In the data rows, zero lies at 4.5, halfway between 4 and 5.
Here are some points:
[5 6 7 7 6 3 4 7 6 6 5 6]
[5 6 3 3 6 3 4 3 6 3 4 2]
[5 6 3 3 2 3 4 3 2 3 4 2]
[5 6 7 7 6 7 4 3 2 3 2 2]
[1 2 3 3 6 3 4 3 2 3 2 2]
[5 6 3 3 6 3 8 7 6 6 6 6]
[5 6 3 3 2 7 4 7 6 6 6 6]
[5 6 7 7 6 7 4 3 2 3 2 2]
[5 6 7 7 6 7 8 7 6 6 6 6]
[5 6 7 7 6 7 8 7 6 6 6 6]
[5 6 3 3 6 3 4 3 2 3 2 2]
[5 2 3 3 6 7 4 3 2 3 4 6]
[1 2 3 3 2 3 4 3 2 3 3 2]
[5 6 3 3 6 3 4 3 2 3 3 6]
[5 6 3 3 6 7 4 7 6 6 7 6]
[5 6 3 7 6 7 8 3 6 3 4 6]
[5 6 3 3 6 3 4 3 6 3 5 6]
[5 6 7 7 6 7 8 3 6 3 4 6]
[5 6 7 7 6 3 4 3 6 6 5 6]
[5 6 7 7 6 7 8 7 6 6 4 6]
[5 6 3 7 6 7 4 3 2 3 3 2]
[1 2 3 3 6 3 4 3 2 3 4 6]
[5 6 3 7 6 7 4 3 2 3 3 2]
[5 6 7 7 6 7 8 7 6 6 9 6]
[1 2 3 7 6 7 4 3 2 3 2 2]
Then 15 other points, each followed by its number:
[5 6 3 3 2 3 4 3 2 3 3 6] 0
[5 6 3 3 6 7 4 7 6 6 6 6] 1
[5 6 3 3 6 3 4 3 6 6 5 6] 2
[5 6 3 3 6 7 4 7 6 6 6 6] 3
[5 6 3 7 6 7 8 3 2 3 3 2] 4
[5 6 3 3 2 3 4 3 6 3 5 6] 5
[5 6 7 3 2 3 4 7 6 6 9 6] 6
[1 2 3 3 2 3 4 7 6 6 5 6] 7
[5 6 7 7 6 7 8 7 6 6 5 6] 8
[5 6 3 3 6 3 4 3 6 6 5 6] 9
[1 2 3 3 2 3 4 3 2 3 4 6] 10
[5 6 7 7 6 7 8 3 2 3 1 2] 11
[5 6 3 7 6 7 8 7 6 6 5 6] 12
[5 6 7 3 6 3 4 7 6 6 6 6] 13
[5 6 3 3 6 7 4 3 2 6 5 6] 14
Which of these numbered points is nearest to each point below, ignoring the 3 directions in which the first points spread most? Its number follows each.
[1 2 3 3 2 3 4 3 2 3 3 6] > 10
[5 6 7 7 6 7 8 3 2 3 1 2] > 11
[5 6 3 3 6 7 8 7 6 6 7 6] > 4
[5 6 7 7 6 7 8 3 2 3 1 2] > 11
[5 6 3 3 2 3 4 3 6 3 5 6] > 5
[5 6 3 3 6 7 4 3 2 3 3 6] > 14
[5 6 7 7 6 7 8 7 6 6 5 6] > 8
[5 6 7 7 6 7 8 7 6 6 5 6] > 8
Here are 15 other points, each followed by its number:
[5 6 7 3 6 7 4 7 6 6 6 6] 0
[1 2 3 3 2 3 4 3 2 3 3 2] 1
[1 6 3 3 6 3 4 3 6 6 4 6] 2
[1 6 3 3 2 3 4 3 6 6 4 6] 3
[1 2 3 3 2 3 4 3 2 3 3 6] 4
[5 6 3 3 6 7 4 3 6 6 5 6] 5
[5 6 3 3 6 3 4 3 2 3 3 2] 6
[5 6 3 7 6 7 4 3 2 3 3 2] 7
[5 6 7 7 6 7 4 7 6 3 4 6] 8
[5 6 7 7 6 3 4 3 2 3 3 2] 9
[5 6 3 3 6 3 4 3 2 3 4 2] 10
[5 6 7 3 2 3 4 3 2 6 5 6] 11
[5 6 3 3 6 7 4 7 6 6 6 6] 12
[1 2 3 3 2 3 4 3 2 3 3 6] 13
[5 6 7 7 6 7 8 7 6 6 8 6] 14
Which of these numbered points is nearest to each point below, ignoring the 3 directions in which the first points spread most? Its number follows each.
[5 6 3 3 6 7 4 7 6 6 6 6] > 12
[5 6 7 3 6 7 4 7 6 6 6 6] > 0
[1 6 3 3 6 3 8 7 6 6 8 6] > 10
[5 6 3 3 6 3 4 7 6 6 5 6] > 6
[5 6 7 7 6 3 4 7 6 6 9 6] > 9
[1 2 3 3 2 3 4 3 2 3 3 2] > 1
[5 6 7 7 6 7 8 7 6 3 1 2] > 6
[1 2 3 3 2 3 4 3 2 3 3 2] > 1
